[110 175 101 141 140 134  95 141] = L
[172 145 153 180 127 165 172 144] = T
[144 133 131 157 138 123 111  91] = Y
[143 146 150  79 107 151 168 113] = A
[132 143 176  90  79 115 138 108] = H
[ 91 130 113 114 130 118 151  57] = M
[141 140 134  97 141 141 226 146] = S
[144 123 160  90 147 135 112 133] = X
[155 112 118 143  87 118 104  99] = G
q: [141 140 134  95 141] => L
after: [114] => [130]
q: [143 146 150  79 107] => A
q: [123 111] => Y
after: [131] => [157]
q: [172 144] => T
q: [130 118 151] => M

[110 138 111 106 120  67 104 150 154 137  93 153 150 120 136 106 184 152
 103  67 131 145 103 108 111 137 148 118 185  84 209] -> Liv
[136 140 151 180 168  50 213 200 138 185 135 172 134 143 136 125 149 136
 103  65 167 119 140 112 143 145 164  77 103 161 135] -> rok
[146 111 138 120 106 152 159 132 109 116 116 118 120 115 129 141 114 123
 138 155 124 149 116 128 153 115  91 126 114 136  99] -> nuf
[ 73 150 113 151 182  93  55 102 164 151 176 118 103 170 140  69 141 129
 110  77 123  70 153 147  68 161 214 169 148 120 213] -> Piv
[159 158  96  87 123 188  86  57 124 121 114 100 158  96  83 141  69 100
 177 188 115 100 150 123  88 113 130 135 151 160  77] -> Neb
after: [125] => [149]
q: [141  69] => Neb
after: [83] => [141]
q: [154 137] => Liv
q: [120 115 129 141] => nuf
q: [111 138 120 106] => nuf

[101 140 125 133  67]  nazot
[130 125 141 107  31]  mik
[137 135 131 131 140]  muvob
[153 143 130 127 196]  lelub
[ 93 109 134 115 106]  peruv
after: [143] => [130]
q: [109 134 115] => peruv
q: [130 127] => lelub
after: [134] => [115]
after: [141] => [107]

[114 111 121 133] : vif
[ 63 176 115 140] : zipo
[151 124 151 143] : rus
[151  90 151 143] : Lonu
[144 209 189 186] : Lapa
[176 144 201 176] : rasam
[126 126 144 120] : Nula
[114 110 125 130] : Sur
[109  99 119 134] : nog
[120 134 109 102] : nok
q: [109  99 119] => nog
q: [124 151 143] => rus
after: [189] => [186]
q: [120 134 109] => nok
q: [ 90 151 143] => Lonu
q: [119 134] => nog

[141 121 117 174 160 145  99  99  34 161  77 196 136 151 129]  luse
[163 179  91 201 221 181 211 174 145 132  45  95 102 208 123]  fiz
[177 179  91 201 221 181 211 174 145 132  45  95 102 208 123]  Rifi
[141 121 117 174 160 145  99  99  34 172  86 174 171 198 136]  Tosif
[155 148 120 174 151 143  89  86  29 172  72 194 128 176 158]  Tamo
[177 179  91 201 221 181 211 174 145 132  45  95 102 208 154]  renab
[151 135 109 171 162 164 239  42 109 159 155 195 136 143 147]  zudob
[148 166 117 182 221 159 239 164 155 109  42  80 148 208 143]  tuguk
q: [148 166 117 182 221 159 239 164 155 109  42  80 148 208 143] => tuguk
after: [29] => [172]
q: [159 239 164 155 109  42] => tuguk
after: [72] => [194]
q: [145  99  99  34 161  77 196 136 151] => luse

[137 111 143 146 118 132 131 128 120 138 133 134 140 131 130 146 121 112
 122 114 145 132 121] -> U
[113 123 142  86 133 139 125 133 124 135 139 128 127 133 140 153 164 233
 126 132 143 145 116] -> F
[122 126 134  54 135  99 128 136 131 100 120 120 117 126 123 139 163 107
 123 141 132 122 145] -> V
after: [127] => [133]
after: [107] => [123]
after: [117] => [126]

[232  59 123 124  66 110  72 124 117 119  35 112  90 125 125 219 228 123
 161 123 140 118 133  85  96 133 139 129] = Gar
[ 84 187 129 141 178 123 171 115 191 123 186 110 154 180 116  85  58 120
 126 156 105 143 113 201 175 129 104 134] = zodi
[232  59 123 124  66 110  72 124 117 119 120 154 126  85 186 110  58 180
 116 123 115  97 104  59 127 127 123 126] = memet
[115 143 129 167 121 142 139 152 175 136 128 152 140 181 161 120 140 145
 115 163 147 136 141 146 185 134 176 175] = Mota
[162 141 167  86 187 128 145 105  84 126 174 110 147  74  91 166 131 111
 190  96 113 133 128 153  69 123  78  75] = Bafur
[162 141 167  86 187 128 145 105  84 126 174 110 147  74  91 166 131 111
 190  96 113 133 128 153  69 123  78  83] = zurad
[179  90 127 121 142 175 167 152 139 125  84 126 111 106 123 171 180 126
 147 117 124 112 117  89 107 128 120 118] = tugup
[148 117 126 110 118 103 111 109 117 115 103 100 121 113 108 142 118 114
 144 114 101 117  98 120 111 125  97 108] = vaf
[121 138 162  99 166 150 144 135  61 140 163 148 149  56 126 140 127 132
 164  98 147 139 155 140  61 130 131 103] = veza
[ 64 216 152 178 200 148 193 142 219 136 230 149 188 219 147  70  81 139
 103 175 147 161 153 221 212 130 156 169] = kek
q: [123 115  97 104] => memet
q: [186 110 154 180 116  85  58 120 126] => zodi
q: [117 124 112] => tugup
q: [167 121 142 139 152 175] => Mota
q: [162 141 167  86 187 128 145 105  84 126 174 110 147  74  91 166 131 111
 190  96 113 133 128 153  69 123  78  75] => Bafur

[119 201  44 112 198 140 154 146 172 141 122 132 106  93  98 110 142 166
  90 163  94 106 158 154 125  92 141 173 196 145 105  50 131] -> Lived
[145 119 145 116 162 129 135 132 121 143 137 106 140 119 118 149 163 159
 147 117 185 151 191 107 123 126 142 147 124 108 123 210 124] -> Bivu
[170  85 227  83  83 147 135 138 213 143 142 125 178 121 171 116 113 140
 138 131 174 166 119 105 142 146 126  87 154 102 107 191 108] -> reti
after: [112] => [198]
after: [162] => [129]
after: [129] => [135]
q: [ 83 147 135 138] => reti
q: [119 201  44 112 198 140 154 146 172 141 122 132 106  93  98 110 142 166
  90 163  94 106 158 154 125  92 141 173 196 145 105  50 131] => Lived
after: [196] => [145]
after: [173] => [196]

[176  92 151 133 132  82 120 134] -> lub
[172 107 144 128 165 103 104  95] -> fev
[ 60 138 102 119 111 170 132 140] -> bos
[102 119 111 169  93 156 127 145] -> zupi
[182  84 135 135 132  96 130 142] -> nakuf
[130 104 126 126 156 151 128 103] -> busa
q: [130 142] => nakuf
q: [102 119 111 170] => bos
q: [182  84 135 135 132  96 130 142] => nakuf
after: [170] => [132]

[74 69 65 65]  roz
[74 69 65 23]  veti
[113  74  70  55]  Roko
q: [65 65] => roz
q: [113  74  70  55] => Roko
q: [74 69 65 23] => veti
after: [70] => [55]
q: [74 69 65 65] => roz

[ 86 130  77 163  72 127 151 137 143 117 147  96 100 124  93  66 135 118
 139 117 151 116 153 128 111  99 127 146 149 124  82  85 126 140  96 112
 133 151 129 116 147 156 170  81 107 145 113 137 127 157 123  89 150 121
 152 111 107 162 116]  pek
[131 134 139 139 173 121 129 146 126 112 131 135 120 132 112 137 127 124
 137 129 122 107 133 137 138 124 125 119 136 115 127 135 114 125 118 106
 137 137 121 139 128 144 114 126 127 139 135 137 138 121 122 139 143 131
 132 117 134 128 142]  tapal
[138 134 133 113 141 127 113 125 140 122 113 128 127 118 131 123 130 122
 118 116 131 120 131 136 120 137 105 123 128 129 123 131 137 119 131 150
 115 122 122 117 126 125 127 143 131 110 123 130 118 130 126 123 130 126
 130 122 120 144 135]  duk
[118 167 140 131 154 110  74 179 165 172  86 130  78 163  72 181 140  95
 132 106 122 168 119  84  86 139 136 107 137 145 129 131 111 147 120 106
 107 140 119 129 112 114 155 135  92  85 159 165  95 150  86 121 114 137
 129 111 113 113  76]  Nad
[173  78 102  59 187 172 110 144 204  74  90 121 147 132 107 123 112  96
 125 151 144 109 112 133  72 171  63 165 171  87 225  43 120 133 104 134
 215 168 193  94 141 119 140 111 166 109 142 151 133  60 200  66 107 141
 125 127 194 164  50]  tad
after: [225] => [43]
q: [ 86 130  78 163  72] => Nad

[38 95 37 95] : Zik
[168  38  95  34] : vuza
[107  85  74  82] : baneg
[ 96 107  39 113] : Norer
after: [39] => [113]
after: [85] => [74]
q: [107  85] => baneg
after: [74] => [82]
q: [38 95 34] => vuza
q: [107  39 113] => Norer

[171 168 129 167 160  94 137  86  82 119 196 142 170 133  49 149 104 181
 174 104 128  97  94 208 135] -> pekal
[132 139 171 194  93 105 103  78 117  90 112 143 191 163  80 206  71 128
 136  78 129 163 157 159 157] -> Geb
[149 147  72  77 190 131 170 162 106 168 198 124  81  96 138  40 179 165
 151 171 125 112  68 149  93] -> runi
[148  72 156 134 119 155  88 135 182 146  43  70  65  78 125 169 204 110
  97 170 150 112 134  67 158] -> rema
[117 178 115 145 126  97 154 107  77 103 201 183 200 177 111 115  50 148
 159  76 109 154 126 194 112] -> sov
[111  93 184 166  72 138  82 105 165 104  40 112 145 139 125 207 112  87
  95 108 138 131 181  82 164] -> mikav
[126 130 178 194  86 110  98  80 127  90  96 138 187 160  85 216  74 118
 127  80 132 161 163 145 161] -> Pipu
[111 181  93 115 139 104 169 125  75 115 214 186 185 171 133  79  60 149
 161  91 105 140 116 189  94] -> sor
[162 138 171 205 122 103 104  73 114 104 129 127 171 135  47 211 102 153
 148  94 137 172 130 175 162] -> Duzi
[125 146  70  65 173 134 170 169 107 158 190 138  95 115 164  34 152 145
 142 159 116 105  90 137  86] -> dup
[162 150 159 199 127  97 113  74 103 106 152 134 178 141  50 194  93 160
 157  91 134 173 121 186 154] -> Mek
after: [71] => [128]
after: [166] => [72]
after: [179] => [165]
q: [103 201] => sov
after: [98] => [80]

[155 183  53 128 132 188] = Begos
[156 129 176  91  30  51] = gifi
[138 183  51 185  74  88] = zum
[ 20  83 180  52 205 105] = Tal
q: [183  53] => Begos
after: [155] => [183]
q: [138 183  51 185  74] => zum
after: [52] => [205]
q: [156 129 176  91] => gifi
after: [128] => [132]
q: [180  52 205] => Tal

[134 134 123 126 130 123 131 131 127 128 122 126] -> mes
[129 129 132 129 128 130 127 125 127 125 127 127] -> zinob
[153  93 103 135 139 128 125  83 176 145 136  17] -> Peza
q: [123 126 130 123 131] => mes
q: [103 135 139 128 125  83 176 145 136] => Peza
after: [122] => [126]
after: [135] => [139]

[187 125 196 134  74 135 134 129] -> Sul
[ 56 161  54 165  92 142 140 134] -> div
[170 112 166 106 158 104 106 117] -> gona
[164 123 163 102 151 100 103 114] -> neli
[ 39 133  34  99 173  99  99 108] -> bomok
[177 161 179  97  89  96  95 105] -> dumok
[118  98 110 159 145 158 104 153] -> Pitim
[ 39 166  34  99 173  99  99 108] -> foto
[ 56 161  54 165  92 165 166 156] -> res
[138 147 146  96 123  95  93 105] -> Torof
q: [179  97  89  96  95] => dumok
after: [103] => [114]

[148 140 127  89 148  28 114 112 125 102 123] : Tula
[147 123 127 131 116 152 111 153 119 129 136] : bini
[163 135  86 119  70 114  98 115 116 139 133] : det
[125 163 135  86 119  70 114  97 144 103 130] : luvi
[113 144 141 116 138 102 131  98 132 121 155] : por
[126  88 113 147  75 153 125 108 114 132 143] : Razi
[103  87 150 181 121 108 109 154 141 130  74] : kesa
[ 75 120 116 181 161 138 101 115 116 123 143] : Girol
[104  81 114 171  85 125 110 115 131 138 156] : vuni
q: [115 116 123 143] => Girol
q: [163 135  86 119  70 114  97] => luvi
after: [101] => [115]
after: [104] => [81]
q: [ 81 114 171  85 125 110 115 131] => vuni

[171 146  93 160  46] -> fel
[ 77 172  59  81 130] -> zim
[110 122 132 116 156] -> geti
[ 70 113 149 155  34] -> Bezet
[222 140 128 130 182] -> Soz
[129  94 175 150 132] -> regep
[128 169  75  34 155] -> Bas
[195 138 122 130 161] -> Lono
[122 119 140 131 132] -> seso
q: [155  34] => Bezet
after: [94] => [175]
q: [195 138 122 130] => Lono

[123 124 129 131 126 124] -> Gov
[132 126 116 108 104 138] -> rar
[232 116 144 154 226 141] -> Guge
q: [116 144] => Guge
q: [131 126] => Gov
after: [108] => [104]

